[120,  90,  17, 101, 156] ==> 17
[118, 121, 146, 104,  84, 186,  61] ==> 84
[181,  91, 118,  50,  63] ==> 118
[101, 102,  96, 100, 167, 142] ==> 100
[185,  40,  34,  36] ==> 40
[115,  36,  61,  26, 112] ==> 61
[113, 173,  93,  87, 170, 181] ==> 87
[ 36, 180, 162,  47] ==> 180
---
[[120  52 140  91 108 126]
 [ 94  58  37  94 101  93]
 [149  47  93  46  74 148]] 46

[[148 128  92  35  84  76]
 [ 92 127 161  98  76 132]
 [106 161 145 115  55 118]] 115

[[129  61 127 108  72  37  42]
 [149  74  93  50  48  22  23]
 [137  58 120  86  50  95  72]] 50

[[117  25 114  76  48]
 [131  34  62 169  99]
 [ 31 139  91 151  80]] 91

[[ 63  42 129  53 130]
 [111  49 117 170  56]
 [ 98  57  97 140  86]] 97

[[103  92 177  98  87  71 117]
 [ 57  92  91 106  87  15 117]
 [103  92  56  43 149  94 104]] 149

[[103  89 110 116 151 169]
 [ 42  57 105 119 115 172]
 [113 105 106  87 108 185]] 87

[[184 158  75  16  71]
 [174  89  23  47 169]
 [ 90  25  44 158 174]] 44

[[ 93 141  55  90 139 160 149]
 [ 95  39 109 161  36  52  86]
 [169  52  68  54 141  40  43]] 141

[[ 86 132  60  82 169  64]
 [ 78  78 140  82 143  41]
 [ 99  85 141  90  68  26]] 90
---
array([[ 97,  79, 169,  82, 152, 139],
       [113,  79, 154, 119, 132,  85]])
85

array([[ 64, 167,  76,  74, 123,  78,  27],
       [ 84, 112, 169, 113,  97,  86,  76]])
76

array([[102,  61,  82,  60,  65, 149, 165],
       [134,  90,  65,  47,  73, 146, 152]])
152

array([[140, 140,  74, 169],
       [115, 130,  53, 150]])
150

array([[137, 117, 173, 119, 108,  46],
       [ 64, 109, 119,  74, 142, 128]])
128

array([[118,  62, 105,  68, 113,  75, 111],
       [123, 107, 105,  29, 113,  90,  89]])
89

array([[136, 150,  84, 176],
       [151, 137,  66, 166]])
166

array([[100,  35,  80,  61,  45],
       [ 84,  41,  89,  61,  93]])
93
---
array([[162, 160,  39,  41,  26,  55,  73],
       [164,  75,  84,  99,  34, 154, 138],
       [ 68, 131,  86, 109, 146,  67,  68]]) -> 164, 162

[ 78, 167,  87, 101,  39] -> 167, 101

[118,  28,  39,  63] -> 118, 63

[ 97, 103,  90, 101,  32] -> 103, 101

[ 67, 171, 175, 180] -> 180, 175

[ 78,  91, 138, 188] -> 188, 138

[100,  32, 109, 181] -> 181, 109

[70, 60, 22, 26] -> 70, 60
---
[[ 94  62 108 103 161  67  41 117 110]
 [ 92  61 109 106 168  71  36 114 107]
 [ 98  67 107  91 144  58  54 117 111]
 [ 96  65 108  94 149  61  51 116 111]
 [ 97  72 108  87 139  53  65 117 112]
 [ 98  70 106  89 140  56  60 116 111]
 [ 96  63 107  99 153  65  44 115 109]
 [100  73 107  85 133  49  73 118 116]
 [ 95  64 106 102 158  66  41 116 109]
 [ 95  63 106 104 164  69  39 117 108]
 [103  79 106  79 131  43  85 120 118]
 [ 94  66 106  97 153  64  46 118 110]]: 108

[[ 40 141 105 158  38  95 110  42  72 165  78  90  78 152 151]
 [ 95  93  12  97 103 162  23  94 148 108 141 152 146 115 110]
 [ 86  83  31 109  95 140  45  85 170 119 165 136 166 123 129]
 [105  87  89  88 110 129  70 102 125  91 118 127 122 101  98]
 [155  65 100  33 162 113  90 148 118  30 111 118 113  45  44]
 [122  95  83  69 128 153  54 116  89  70  80 152  80  92  81]]: 98

[[154 146  87 114 133 173  40 155 162 160 177]
 [ 23  49 130 149  39 146  81 136  28  24 129]
 [153 151  24  24  98  46  48  44 159 151  63]
 [166 152  93  79 106  57 119  75 165 166  68]
 [ 29  59 108  86  59  21 155  42  37  30  21]
 [120  58  48  29 147 105 103  66  81 112 102]
 [ 24  83  74 113  24  90  27 100  62  30  86]
 [ 50 108  40  43  42  53  24  43 106  58  50]
 [141 150  19  21 100  43  47  38 155 145  48]
 [132  51  77  51 168 135 129 106  74 126 130]
 [ 54  45 180 177  99 151 153 165  42  54 141]
 [165 106 141  92 174  92 178  93 119 160  81]]: 130

[[ 43 111  45 127 118  51  43 104 178 177 101 169  41]
 [ 38 180  65 133 119  35  70 115 156  82 115 117  43]
 [ 79 111  62 147 145  62 133 137  53  69 131  56  74]
 [164  31 162  40  63 180 120  71  94 130  55 105 161]
 [ 77  64  53  96  95  83  63 104 123 170 107 159  67]
 [ 52  63  31 122 124  64  93 122 129 174 115 166  42]]: 161

[[147  51  82  88 122 162  79  31  96]
 [146 110  59 117 150 166  43  30  77]
 [136 136  94  77  94 118  88  84 131]
 [117  96 144  61  87 118 142  84 142]
 [ 63  70  69 138 102  65  79 132  53]
 [117  93  81 130 158 156  66  39  61]
 [142  88  84 112 156 178  66  16  79]
 [101  79 156  55  69  96 161 106 147]
 [ 57 140 109 106  65  30 118 177 109]]: 79

[[103  94  52 103  89 120  96  92 112  76  98 107]
 [ 89  82  78 109 100  93  94  90  98 109 110  90]
 [ 45  63 132 111  45 105  70  97  64 138  41  57]
 [106 107 110 109 104  86  91 109 116  89  90 107]
 [112 115 137 104 108  94  96  99 132  90 100 108]
 [ 82  86  66  96 105 117  87  98  93 104 103 107]
 [112  97  67 109 116  71 121 109 100 113 125  86]
 [111 124 131  91 124  94 109 112  86 101 118 117]
 [ 98  94  72 114 120  62 119 111  95 107 117  99]
 [ 92  87  16  98 142  60 131 100  39 111 121  97]
 [ 93 107  98 105 123  76 129 106  70 110 121  88]]: 99

[[152 146 151 168 142 137]
 [177 151 149 155 143 152]
 [147 145 154 137 150 163]
 [146 148 148 159 145 156]
 [143 149 152 145 174 166]
 [147 144 162 139 162 180]
 [155 155 148 138 169 174]
 [164 145 156 147 150 152]]: 180

[[ 83  51  74  77  83  75 118  35 118 102 100  88  88 148  76]
 [ 94  78  74 139  54  96 117  69 139  49  92  95 127 134  69]
 [ 88  69  69  95  91  75 123  73 102  98  73  92 114 140  66]
 [ 72  58  76  66  66  78 119  24 117  89  96  87  76 127  59]
 [ 71  44  64  78  64  68 108  25 110  84 110  66 137 137  82]]: 66
